Named moves, each a turn or a mirror, and the order they were made in; the first pair answered:
move Zimo:
[-11.2   6.4 -24.9  -3.8   5.8 -12.4  15.1  -8.2 -19.2] => [  0.1  11.3 -21.5   3.8   3.7  -9.4   0.4  -7.8 -30.1]
[-17.4  -8.1  -4.1 -18.4   3.6  -9.0  29.5   5.2  35.7] => [ 36.6  -0.4  -4.7  20.2 -13.6   7.5 -18.6  23.3  -0.4]
[ 10.1   3.3 -16.8  19.4  -2.4  10.6 -12.0  -0.8 -35.1] => [-32.6  -2.5 -13.4  -9.4   6.5   1.3  21.2 -13.6  -7.6]
[-12.1  -6.1   2.6  -6.8   7.5  -5.6   6.5  -0.6   1.1] => [ 12.0   0.5   2.6   9.6   0.7   3.2 -10.2   6.9  -7.0]
move voze:
[-20.6  -6.0  18.1 -20.1 -28.2  -7.5 -50.1  -4.0 -12.9] => [-44.4  -4.1   9.0 -30.0  -3.8 -15.8  15.7 -23.9  24.1]
[ -3.8   2.4 -11.3   0.3   4.4  -0.6  16.3 -13.3  10.7] => [ 11.8  -1.1  -7.3  12.1 -10.6   3.7 -19.8   4.5 -14.2]
[ 19.7  -7.7  20.1   9.7   0.7   1.8 -14.0   3.1  18.8] => [  9.5 -12.2  16.9   7.4   6.0   2.4   4.4  -3.6  30.2]
[ 9.8  7.2  5.2 -2.4  9.8  7.4 20.8 -2.2 21.4] => [ 22.9   3.1  11.9   7.6  -3.4  14.2 -16.2   8.6  -1.4]
move mor:
[-31.8  -5.1   6.0 -27.0  -4.3  -2.8  -4.8  -5.3   5.5] => [-31.0  -0.7  -6.0 -22.5  -6.1  -7.4   1.7  -5.1  -1.9]
[-41.2  -8.8 -19.2  -1.7   3.5 -16.2   6.3  -9.7  13.3] => [-36.8  -9.6 -14.8   2.4   5.8 -15.2  16.7 -11.8  26.2]
[  1.1 -10.8  18.1   4.8   4.9  -0.2 -12.2   3.6  -0.6] => [ -4.1  -6.1   9.3   7.5   1.7  -5.3 -18.9   1.3 -10.3]
Then:
(2 to 3 moves a pair)
[  9.5   1.7 -36.0  28.8  14.6   1.2  27.5  -9.3 -26.8] => [ -0.2 -10.7 -23.6  18.1  -5.4  -1.4 -16.9   4.7 -50.0]
voze Zimo voze
[-14.3  -4.1 -18.9  -2.7   4.8  -4.3   9.5  -4.1  -7.1] => [-25.3  -7.0  -8.4 -14.3   7.0  -2.2   1.5  -1.3   3.4]
mor voze Zimo
[-28.8   8.9 -10.9  -5.3  -4.1  -9.9  38.0 -25.5   5.7] => [ -2.4  -6.1  37.1  -7.3 -24.9  13.8 -27.2  -3.2   7.1]
mor mor voze
[ 25.9 -15.3 -22.4  25.6 -24.2   6.1 -11.7  16.6 -31.7] => [-33.8 -19.1  -3.5 -20.1  -2.1  -8.7  38.1  -2.0  30.0]
Zimo mor
[  2.9   7.6 -36.0  25.7 -11.3 -20.2 -10.0  10.1 -49.9] => [ 31.6  12.1 -24.1  35.8  15.5 -12.0  51.8  -1.6   5.7]
voze Zimo mor
[43.9  4.5 33.8 20.4  0.5  9.0 10.4 -1.2 39.2] => [  2.0  11.4 -18.2  17.9 -29.2 -10.3 -37.9   9.1 -45.0]
mor mor mor
[-14.1   1.6 -20.3  -3.1   5.1  -7.1  25.7  -9.0   1.8] => [-22.6  -7.7   9.3 -23.0  -2.9  -6.7   8.4  -2.2  11.9]
mor voze Zimo
[ 11.1 -13.7  25.2   0.0 -14.9   3.1 -24.9   3.3   5.2] => [28.7 -5.4 21.1  9.5 -6.4  7.4 -9.8  2.9 14.0]
voze Zimo
[ 36.1  11.8 -17.4  11.2   9.2  -8.7   0.9   5.3  -9.6] => [-20.8   5.9  -8.0 -28.1   9.2 -23.8   8.1  -1.3   6.3]
Zimo voze Zimo
[-17.1   9.3 -35.7   9.3  13.2  -5.4  35.4 -27.0 -19.2] => [-44.4   2.2 -23.2 -10.5   6.5 -15.7  18.2 -21.0 -23.8]
voze Zimo
[ 40.9   8.6   0.9  17.5  -5.9  11.7 -14.2   7.3 -11.4] => [ -2.3  11.3 -14.0   1.4 -11.4   0.8 -19.9   5.3 -36.6]
Zimo voze mor
[-15.3   9.7  -3.0  -8.2  22.5 -12.6  46.3 -26.3  45.5] => [ 12.2  21.2 -25.9  26.4 -17.7  -2.0 -44.6   1.0 -40.2]
voze mor
[-15.9  -1.3  -6.2 -13.5  17.9  -3.9  34.1 -14.8  24.3] => [  6.4   1.6 -26.2  18.3 -11.6   1.7 -18.5   5.4 -36.5]
voze mor
